In the data rows, 128 means zero.
Here are some numbered points:
[147 138 117 134 135 161 123 135  82  79 137 139 125 150 123 131 118 139
 110 107 135 132  89 134 151 150 145 124 144 142 123 139 124 157 133 125
 136 148 118 156 112 131 131 152 151 115 124 109 120 114 181 141 162 144] 0
[148 108 130 127 122 116 123 146 120 120 108 115 141 123 126 136 138 107
 118 104 113 124 117 128 124 122 140 136 110 146 123 127 110 146 123 119
 135 130 125 136 114 124 116 143 135 122 138 125 138 125 162 121 127 105] 1
[162 131 134 122 130 119 128 137 135 112 135 104 128 125 108 143 124 149
 137 109 119 129 138 118 153 145 137 126 116 149 123 119  98 120 129 141
 102 137 144 118 131 148 111 112 141 127 150 128 143 116 144 125 133 119] 2
[121 145 119 125 139 106 133 157 147 120 152 122 104 137 109 120 138 112
 121 132 134 129 139 124 151 135 124 124 135 131 147 119 112 126 110 123
 128 151 110 132 124 130 128 140 113 143 123 124 104 119 101 115 134 137] 3
[145 124 102 130 127 112 112 104 105 129 126 129 126 109 128 155 143 128
 105 123 154 141  97 128 139 136 142 136 140 117 126 137 105 146 144 140
  88 144 125 181 115 145 136 141 140 106 124 124  98 155 157 114  97 159] 4
[149 138 135 127 123 101 100 142 132 107 145 109 130 104  93 104 156 126
 112 115 143  89 146 114 143 118 133 121 149 143 149 118 128 136 117 128
 119 154 135 118 144  99 111 133 115 141 134 112 118  88 114 107 126 119] 5
[152 125 126 117 130 133 160 129 151 129 132 137 132 132 126 139 153 129
 147 133  96  93 128 107 116 136 142 113 119 130  96 132  86 127 150 129
 130 120  95 160 108 132 118 129 134 133 137 113 146 122 128 131 146 130] 6
[149 114 121 125 127 106 119 114 125 124 128 106 126 120 124 127 130 138
 127 131 131 144 116 142 123 129 128 126 135 137 122 142 123 145 137 120
 118 120 135 141 114 141 116 139 143 134 125 130 135 111 136 114 117 135] 7
[167 125 148 147  81  42 103 195  85 176  85  93 209  93 129 192 177 117
 172  87  85 122  85 161 100 153  90  89  80 154  95 124 115 122 126 143
 151 121 168 142 167 180 185 118 214  36 160 213 157 134  93 170  98 159] 8
[146 132 145 129 109 129 126 139 137 125 129  98 154 163 109 113 143 135
 113 119 128 122 131 143 120 127 116 118 138 159 126 113 143 145 125 137
 139 128 138 119 152 113 118 128 142 139 113 129 152 115 148 131 143 107] 9
[134 138 125 111 147 132 117 110 122 114 127 141 141 140 125 118 146 148
 129 115 122 119 130 156 128 129 112 125 120 145 124 144 116 125 140 127
 111 145 102 152 134 123 129 130 126 138 142 140 125 127 149 155 113 116] 10
[135 121 127 107 106 121 122 116 108 119 125 104 132 111 124 138 131 130
 131 125 138  94 134 104 128 135 125 128 119 163 119 128 139 144 147 121
 152 125 133 114 124 106 137 145 120 140 123 125 145 120 154 138 110 104] 11
[130 127 114 115 121 111 139 115 111 120 119 116 127 120 101 128 149 140
 139 120 136 130 122 129 132 144 142 119 131 146 125 121  97 136 138 115
 131 138 127 125 135 107 145 129 129 120 130 125 135 110 122 137 121 133] 12
[142 111 135 115 147 143  71 113 119  99 126 140 152 132 123 114 133 159
 131 135 114 138 126  89 113 153 134 102 144 153 118  79 104 134 155 122
 114 125 147 166 149 120 112 124 102 121 118 129 110 131 132 146 126 124] 13
[138 105 124 135 128 124 133 131 113 124 113 118 144 115 126 131 144 107
 121 115 111 133 120 133 114 107 139 135 118 140 123 124 103 142 118 127
 135 128 122 115 124 118 131 157 140 140 152 122 141 126 148 132 125 130] 14
[132 136 154 130 145 140 161 130 161 145 163 141 125 120 124 127 109 108
 140 106 122 140 153 111 135 117 133 147  98 116 142 149 122 100 133 121
 140 107 112 115 114 147 113 105 126 143 134 139 110 167  85 128 142 133] 15
[114 108 107 113 116 114  94 115 103 139 113 120 158 139 126 120 107  99
 128 125 148 152 126 124 118 123  97 148 118 125 143 138 162 149 100 146
 130 129 152  91 133 129 153 114 143  82 135 139 110 137 134 109 119 129] 16
[ 98 134 150 122 129 157 161 121 135 130 139 153 116 139 144  95  87 104
 138 138 114 141 157 110 113 121 104 145 126 103 118 129 156 108 122 128
 148 110 130 101 113 120 115 123 148 121 113  90 101 186  89 146 130 112] 17
[149 103 130 127 127 113 123 132 148 120 125 103 131 123 141 132 150 128
 129 149 115 103 115 152 106 142 131 129 149 119 123 128 128 161 140 118
 146 118 150 124 123 113 136 130 134 121 126 117 115 102 133 109 151 134] 18
[ 78 144 141 125 108 137 159 153 167 155 125  98 153 180 199 139 109 140
 169 158 103 101 144 152  64 117  99 127 124  96 147 100 143 134 103 127
 172  80 128  79 138 121 128 135 107 107 130 131 142 115  82 126 159 116] 19
[182  99 142 138  97  45  37 164 140 114 115 138 190  68 129 135 184 116
 163 138  89 101 132 120 116 106 124  82 160 110  99 158 144 150 158 150
 217 161 166 111 156 129 111  77 142  70 185 171 145 111 112 130 129 111] 20
[132 145 105 146 105 117  96 131 111 149 139 104 139 133 124 148  96 115
 106 122 151 171 117 128 120  62 154 121 156 110 155 141 143 164 124 152
  99 103 126 135 152 137 140 119 142  83 111 122 101 133 114 128 124 162] 21
[105 160 147 102 136  43 152 182  82 142 154  27 183 121 141 127 170 243
 101 145 160  82 167 133 153 242 140  55 118 189  49 112 129 147 167  72
 159 179 165  72 173 164 135 144 190 107 119  99 142  43 120 144 105  57] 22
[110 128 107 128 127 142 143 128 115 133 116 123 143 129 129 129 144 131
 122 115 113 146 124 137 136 133 119 118 115 137 118 119 109 121 136 121
  98 115 104 155 122 130 113 143 125 133 135 137 147 117 134 141 112 118] 23
[150 128 107  87 117 148 110  91 116  77 152 149 103 120 125 137 195 158
  91 148 169 116  90 132 162 162 137 141 151 179 140 163 162 155 146 129
 122 135 129 186  98 129 136 137  94 167 109 165 130  54 189  52 128 104] 24
New points follow, each followed by the numbers of its five nearest points above by angle, seen from the average point of the numbered points, nearest first.
[148 132 142 125 116 134 132 120 117 109 133 140 128 132 135 115 152 123
 123 151 131 125 115 122 112 152 110 128 141 131 124 142 150 139 139 143
 139 128 126 129 143 128 115 118 100 144 137 150 132 115 138 130 126 107] 24 10 9 11 17
[162 134 124 146 128  97 109 152 118 113 148 124 139 115  86 100 125 135
 100 131 129 128 128 126 138 147 129 123 161 152 124 138 107 125 135 110
 138 168 131 128 135 151 126 129 147 108 128 127 150 120 158 146 152 123] 0 2 5 22 9
[125 142 120 137 115 106  99 138 100 111 123 121 119 129 101 114 134 126
  96 122 142 118 130 123 150 127 141 115 142 150 145 121 134 122 131 128
 112 158 159 116 155 119 121 121 102 131 137 131 135 107 138 126 102 131] 5 3 12 24 2
[137 133 141 112 110 120 141 141 131 112 136 126 139 129 112 126 144 135
 130 111 124 113 117 135 143 138 144 101 125 137 129 151 118 124 142 132
 117 145 130 146 142 118 134 123 121 119 125 135 125 119 155 151 104 144] 10 12 0 4 2
[123 131 114 120 124 126 119 101 149 140 130 125 118 111 126 136 149 140
 134 142 136 123 144 116 143 115 132 108 133 144 130 118 134 118 144 130
 118 104 143 141 116 124 119 119 114 145 121 142 137  99 115 108 119 133] 24 7 23 5 3
[139 139 116 126 118 128 123 145 131 134 118 123 123 133 117 137 144 143
 114 128 112 112 122 126 126 130 157  99 142 147 129 103 104 118 131 128
 130 119 130 154 149 125 126 118 125 126 132 156 130 113 148 139 125 132] 13 23 6 12 2
[107 162 203 203 143 213 174 138 176 134 137 231  58 187 187  80   0  68
 186 211 105 168 225  83  71 125 105 176 125  64  84 140 198  62  67 133
 170  63 116  36 114 113 121 146 150 116 130  32 113 231   0 198 181  96] 17 15 19 3 16
[173 160 103 112  86  40  96 132 122  88 125  46 195 136  98 160 201 251
  78 137 143  97  60 192 129 166 152  87 124 171 123 120  35 176 132  87
  98 200 177 160 152 103 136 123 196  85 114 135 139  31 223 182  51 108] 22 12 8 24 4
[152 107 139 133 127 126 118 123 135 134 115 119 144 122 114 120 148 142
 114 129 125 132 126 138 129 130 147 124 130 118 120 129 120 151 145 126
 107 119 143 138 122 137 128 119 137 122 133 129 130 107 136 119 127 136] 7 18 4 21 2
[114 148 109 114 105 165 127 142 114  96 140 142  81 145 116  97 122 149
  78 147 160 119 122 142 127 124 150 133 156 161 153 147 158 155 129 142
 112 118 127 168 113 124 144 131  97 144 100 115 117  85 191  94 159 102] 24 0 9 3 5
[152 117 125 117 117 144 101 116 108 129 116 157 125 126 148 128 156 118
  87 160 153 137  98 136 127 139 126 151 125 154 158 138 184 133 108 150
 115 130 147 117 140 145 116 106  99 161 145 197 139  90 145  64 117  97] 24 16 7 5 9
[154 125 141 124 124 129 130 123 113 120 128 124 130 138 133 134 140 139
 129 139 141 126 120 130 122 156 129 126 137 135 119 133 139 141 134 132
 125 125 117 144 136 123 118 122 120 138 120 134 120 108 139 130 132 106] 24 10 0 13 9
[154 107 149 136 127 113 110 132 138 114 138 127 120 121 115 124 147 136
 133 133 138 101 134 127 140 132 137 122 121 130 137 133 133 142 134 130
 126 133 159 123 139 114 133 124 115 135 136 127 123  92 124 101 139 142] 5 18 24 3 2
[132 106 134 129  99 123 111 146 116  96 127 113 144 147 124 119 128 142
 141 121 114 133 113 131 139 111 137 127 136 139 116 106 135 140 151 132
 122 154 151 153 133 113 115 154 130 128 109 143 141 136 144 140 103 136] 13 9 0 1 4
[146 137 150 119 119 133 112 107 116 104 109 109 138 141 133 131 110 123
 139 141 132 110 125 125 149 126 140 107 154 134  96 113 124 140 146 127
 107 148 144 148 152 103 106 116 160 122 106  83 185 113 149 123 102 130] 9 13 11 0 2
[142 134 120 139 129 122 125 105 140 119 137 115 128 133  99 119 138 146
 127 147 145 130 136 132 144 151 125 115 134 124 121 112 144 115 140 123
 105 136 146 146 151 124 132 100 134 109 103 134 131 118 136 131 119 142] 13 4 12 2 24
[159 132 127 149 142 126 135 133  95 114 110 125 148 125 123 111 125 135
 108 124 120 112 124 148 135 145 116 114 161 130 121 132 114 137 156 113
 121 145 122 150 145 149 145 124 140 114 123 114 119  92 127 148 109 141] 0 10 4 12 22
[139 119 137 126 136 136 137 119 120 116 132 111 145 138 105 100 131 118
 134 137 128 113 113 112 116 141 114 137 121 105 139 146 133 120 141 141
 121 138 130 121 125 113 125 140 140 117 115 105 114 120 151 145 112 128] 17 16 0 10 15
[119 120 116 131 149 117 142 128 141 143 128 137 114 107 126 145 134 100
 133 131 123 136 110 121 142 131 122 146  99 113 138 133 114 112 133 117
 134 127 125 123 109 146 148 130 127 122 142 151 108 138 111 109 124 156] 15 3 17 4 16
[140 118 134 115 143 132 118 139 117 129 131 130 144 115 110 105 127 128
 121 116 137 116 130 120 153 123 152 117 114 158 131 135 138 122 126 126
 101 141 125 139 140 111 116 137 142 138 152 126 142 118 137 136 142 137] 5 2 10 0 14
[106 131 110 116 140 126 146 126 110 135 116 134 129 130 133 136 136 129
 114 111 130 143 120 136 128 132 121 134 116 134 123 123 118 115 145 121
 111 117 103 148 107 135 122 150 125 147 124 137 148 125 137 132  99 114] 23 10 4 14 7
[104  96 120 135 107 137  79 115 108 107  92 141 166 131 149 133 125 125
 149 114 109 135 136 142 151 125 128  76 134 163 133 109 107 147 110 154
 108 153 136 142 133 110 141 106 139 106 112 138 141 123 135 146  87 118] 13 23 16 10 8
[100 143 134  95 116 122 139 127 136 123 122 138 139 152 149 156 122 130
 163 124 126 122 133 109 130 124 106 123 128 110 136 112 129 118 132 136
 152 125 120 126 127 120 136 153 105 103 128 139 123 126 116 125 114 138] 19 17 15 3 16
[161  95 135 136 140 107  99 145 134 145 122 138 148 126 128 118 138 118
 144 151 113 138 139 123 120 108 131 151 114 142 125 133 128 135 108 126
 182 120 147  92 123 103 118 133 152 123 161 146 132 117 102 113 138 143] 20 14 16 15 19
[138 123 128 123  82  62 113 133 143 114 131  90 182 105 110 162 166 132
 109  57 121  88 112 144 157  92 177  51 149 107 177 139 109 153 170 172
 147 173 158 126 141 138 136  98  81  76 143 152 168  83 129 123 134 141] 20 5 8 21 12
[143 116 123 125 111 111  98 122 111 104 104 127 138 141 136 123 125 129
 109 156 135 144 108 153 139 137 140 112 150 149 121 110 141 143 137 143
 111 154 147 134 139 111 139 135 110 128 124 136 143  98 170 124 115 111] 24 0 13 9 7
[159 115 140 133 129 111 117 133 138 127 141 129 140 122 120 119 150 144
 127 131 145  97 126 128 136 123 136 116 135 120 138 144 133 142 144 129
 125 146 150 127 134 125 135 115 127 123 135 132 127 100 134 101 141 137] 5 18 24 20 3
[147 147 129 125 138 130 124 134 136 148 147 124 125 108  97 123 139 126
 112  99 144 131 146 103 159 112 152 134 101 138 169 146 141 122 118 123
  97 127 131 132 145 136 125 112 125 142 137 147 140 122 118 125 124 145] 15 3 5 2 21
[127 120 127 127 137 139 140 118 115 137 112 117 124 122 132 143 133 135
 149 125 112 139 114 147 121 135 133 121 125 126 122 149 154 119 146 138
 137 124 160 146 104 117 130 112 152 111 134 139 123 142 140 129 129 138] 17 4 15 7 16
[ 98 111 102 132 171 108 132 113 145 155 117 136 126 129 148 146 136 117
 135 131 133 136 123 127 140 120 123 143 113 108 115 128  89 117 131 105
 107 130 114 143 106 140 141 141 136 115 115 129  98 147 119 120 108 161] 4 15 23 3 17
[166 148 144 109 129 126 126 124 117  57 140 152 120 149 136 127 146 154
 104 177 160 101  79 163 152 181  83 119 167 158 106 148 150 122 137 130
 104 159 129 176 175 131 142 134 127 119 130 145 140 101 172 115 136 111] 24 0 10 4 9
[119 116 114 125 109 118 108 131 125 110 113 123 161  96 124 128 149 121
 131 119 120 125 137 144 115 160 133  92 121 139 123 127 120 144 143 132
 121 147 129 144 139 137 140 106 143 123 129 142 133 123 148 102 130 113] 20 8 24 13 4
[144 100 134 149 121 123 146 133 125 112 125 113 142 121 102 107 146 144
 137 122 138 127 121 131 130 131 129 129 119 110 132 139 138 140 143 132
 121 146 132 122 134 113 138 129 130 120 152 112 116 138 151 140 106 127] 14 4 10 12 17
[179 110 121 151 122 128  48 156 148 187 151  99 158 137  91 115 108 147
 226 119  92 133  96 206  91  63 153 128 105 133  70 149 100 119  76  84
 150 148 145 113 174 159 170 174 197 103 204  81 151  74  57 169  95 188] 8 20 14 21 19
[144 109 134 120 132 134 134 106 126 128 129 117 145  95 114 141 151 172
 117 128 167 129 131 120 164 120 130 141 103 142 135 135 150 132 128 124
 117 142 147 116 122 124 112 153 139 147 154 171 123 108 162 122  82 111] 24 11 7 2 10
